One turn sends every row of this set to another row. A few are shown first. Where does it send the rows asked after them?
miz: [ 1.62  0.24  2.07  0.86  1.88 -0.44 -1.25  0.45 -0.68 -1.07  2.56  0.87
  0.41 -1.18  0.07 -0.89  1.13  1.78  3.32 -1.05  1.23  2.27  0.81 -1.76
  0.40  1.93 -1.71]
gov: [-0.05 -0.86 -0.93  2.58  0.81  0.82  2.36  0.70  1.21 -0.18  2.37 -0.08
 -0.16  0.83 -1.27  0.83  0.93 -0.47 -2.88 -0.58  0.03 -0.29 -0.58  2.62
  2.57 -2.81 -1.47]
Nas: [ 2.34 -0.49  1.92  3.12  1.02 -3.95 -1.93  0.95  1.72  0.19  2.18  0.45
  0.30 -2.48 -2.29  1.40  0.70  1.44  0.32 -1.09  0.24 -1.65  3.53 -0.74
 -0.21  1.06  1.58]
Degab: [ 1.73 -0.56  1.65 -1.11  1.91 -3.99  0.29  0.42  0.47 -2.91  1.11 -0.39
 -2.53  1.65 -0.25 -0.29  1.21  1.28 -1.91 -4.20 -0.19 -0.95  0.64 -2.45
  0.91 -1.76 -0.81]
moti: [-1.19 -0.86 -0.60  2.79  0.62  1.64  2.14  0.87  1.02  0.46  1.89 -0.65
 -0.21  0.86 -0.97  1.02  2.52  0.64 -3.01 -0.15  0.51 -0.13 -0.50  1.23
  2.55 -2.56 -1.52]
Zegek: [ 2.95 -0.71  2.24  2.95  0.70 -3.16 -2.69  1.40  0.56  1.31  1.97  1.13
  0.76 -2.79 -1.14 -0.27 -0.24  1.77 -1.00 -0.67  0.74 -0.69  3.73 -1.04
  0.16 -0.71  1.30]
vifo: [ 1.74 -0.62  0.37  0.36  2.00 -0.32 -0.80  1.46 -2.04 -2.85  1.83 -0.90
 -0.98 -0.06  0.32 -1.63  1.46  1.70  2.33 -1.99  0.42  2.23 -0.76 -1.55
  0.21  0.91 -1.58]
gagid: [ 0.93 -0.07  2.26  3.67  0.45 -2.64 -2.69  0.89  1.66  0.21  1.75  0.31
 -0.13 -2.18 -1.09  1.28  0.22  2.33  0.23 -1.86  0.05 -1.04  3.67 -1.11
  0.41  1.86  1.73]
koge: [-1.48  0.83  0.04  3.58  1.36 -1.87  0.26 -0.09 -0.70 -0.54  2.37  2.69
  3.20 -1.20 -2.64  2.16  0.33  0.90 -2.99 -2.21 -1.16  1.35  1.39  1.97
  0.48  1.93  0.29]
zevem: [ 1.17 -1.42 -0.80  2.49  1.07  0.24  1.52  0.89  0.17  1.30  2.45  1.20
 -0.18  0.99 -0.31 -1.04  0.87  0.69 -3.82 -0.33  0.25 -0.38 -0.41  1.44
  2.74 -3.48 -1.27]
fovo: [-1.53  0.89  0.45  2.12  1.53 -2.91  0.75 -0.99 -0.25  0.30  2.88  2.83
  3.00 -0.34 -1.82  1.21  1.03  1.73 -3.01 -3.22 -0.32  0.73  1.88  1.58
  0.71  2.77  0.63]
Vogim: [ 1.41  0.84  1.55 -1.11  2.07 -4.69  0.12  1.05  1.16 -2.74  0.98  0.64
 -1.77  1.25 -1.73 -0.59  1.86  1.35 -1.52 -3.99 -0.19 -0.74  1.07 -3.16
 -0.27 -0.29 -0.91]
povu: [ 0.45 -0.99 -0.14  1.73  1.06  1.39 -0.76  1.40 -3.06 -1.81  1.82 -1.29
 -0.71  0.40 -1.30 -1.19  2.45  0.35  0.76 -1.23  0.85  3.07 -0.75 -0.39
 -1.39  0.14 -2.12]
gev: [ 2.58  0.91  0.71 -0.65  1.75 -4.54 -0.83  0.99 -0.35 -1.79  1.48  1.28
 -1.34  1.22 -0.40 -2.03  1.64  2.57 -3.18 -4.33 -0.53 -0.48  1.07 -2.56
  0.39 -0.62 -0.55]
Fek: [ 0.57 -0.86 -0.39  2.56  0.71  0.11  3.55  0.78  0.52  0.33  1.90  0.03
 -0.16  0.54 -0.52  0.22  1.20  0.01 -3.19 -0.13 -0.27  0.38 -1.04  2.27
  2.61 -2.40 -0.91]
vasi: [ 0.87  1.16  1.73 -0.13  2.19 -3.63 -1.39  1.18  1.30 -2.33  0.30 -0.02
 -1.96  1.36 -0.48  0.01  1.58  1.85 -1.28 -4.30  0.31 -0.55  1.04 -3.92
 -0.32 -0.34 -0.14]
Boseb: [ 0.89  0.38  0.96 -1.01  0.16  0.12 -1.27  3.37 -3.15 -1.62 -0.22  0.09
  0.25  0.08 -1.88 -0.43  2.61  0.65 -3.56  0.45 -0.18 -0.43  3.15 -1.13
  0.05 -2.42 -2.55]
zaket: [ 2.65  1.73  2.02 -1.24  1.72 -4.49  0.17  1.17  0.09 -2.10  0.70  0.78
 -1.63  1.78 -0.99  0.12  1.89  1.41 -2.00 -4.10 -0.50 -0.23  0.69 -2.89
 -0.23 -0.12 -0.58]
Fono: [ 1.20  0.79  1.14  2.43  1.06  0.38 -0.69 -0.86 -1.00  0.26  3.82  1.81
  0.69 -0.11 -0.93 -0.47  2.64  1.65  1.69 -1.47  1.02  2.51  0.57 -0.13
 -0.15  3.13 -2.17]
kosed: [-0.20  0.65  0.31 -0.45  1.53  0.72 -0.79  3.05 -2.09 -2.81 -0.86 -0.86
 -0.87  1.79 -1.30  1.51  3.50  0.96 -2.52  0.23 -0.58 -1.29  1.45 -2.10
  0.37 -1.65 -2.12]
rek: [-0.60  1.15 -0.05  2.45  0.10 -1.47 -0.49  0.31 -2.02  0.22  2.65  2.93
  3.17 -1.25 -1.79  0.31  0.69  2.10 -4.36 -2.90 -1.12  1.72  2.27  1.97
  1.16  1.52 -0.40]
per: [ 0.29 -1.22 -0.60  3.53  1.17  0.43  1.87 -0.19  0.90  1.19  2.39 -0.10
  0.27  0.55 -0.74  0.63  1.35 -0.59 -2.80  0.67  1.00 -1.15  0.82  2.60
  1.50 -2.34 -0.37]
Debor: [-2.78  0.24  0.47  4.19  0.91 -0.76  0.48 -0.16 -0.18  0.27  2.26  2.56
  2.43 -0.87 -1.58  1.81  0.73  1.97 -2.88 -1.99 -1.09  1.54  1.25  1.09
  1.37  2.11  0.18]
roto: [ 3.08 -0.17  2.84  2.85  0.35 -3.78 -1.71  1.33  1.21  1.23  1.73  0.68
 -0.33 -1.70 -1.53  1.08 -0.08  1.10  0.07 -1.14  0.35 -0.98  3.12 -0.68
 -0.49  0.93  2.08]
Tesi: [-1.10  0.99  0.78  3.21  0.14 -1.95  0.95  0.62 -1.33  0.22  1.88  2.27
  2.76 -1.22 -2.21  1.42  0.29  1.14 -3.19 -1.93 -1.48  1.93  1.84  2.22
  0.26  2.56  0.77]
lan: [ 1.29  0.63  1.43 -0.99  0.55  0.21  0.50  3.19 -2.65 -2.30 -0.75 -0.61
 -0.32  0.64 -1.58  1.55  2.77 -0.04 -2.53  1.38 -0.75 -0.64  1.96 -0.96
  0.43 -2.16 -2.32]
gok: [ 0.76 -1.12  0.09  3.65  1.37  1.37 -0.16 -0.27 -1.81  0.60  3.27  0.85
 -0.41  0.95 -1.24 -0.76  2.63  0.43  0.65 -0.39  0.99  2.53 -0.86  0.01
 -1.20  1.00 -1.95]
Fima: [ 0.18  0.04  0.70 -0.94  0.99  0.23 -0.02  3.16 -2.11 -3.17 -0.52 -0.15
 -0.81  1.22 -2.32  1.19  2.34 -0.18 -2.16  0.91 -1.17 -1.40  2.36 -0.88
  0.45 -1.82 -2.75]
mog: [ 1.67 -1.11  3.15  0.90  0.89 -3.46 -2.45  1.40  0.26 -0.01  1.45  0.44
  0.49 -2.19 -1.71  1.62  0.47  1.78  0.44 -0.95  0.43 -1.72  4.53 -1.17
  0.14  0.91  1.21]
gote: [-0.72  0.30  0.38 -0.16  0.80  0.42  0.01  1.69 -3.51 -3.39 -0.46 -0.46
  0.08  1.16 -1.68  1.31  2.40 -0.39 -3.89  0.05 -0.96 -0.38  2.39 -0.15
 -0.23 -1.67 -2.40]

gok turns into Fono
rek turns into Zegek
moti turns into Debor
Now these:
gov turns into koge
gote turns into per
lan turns into Fek

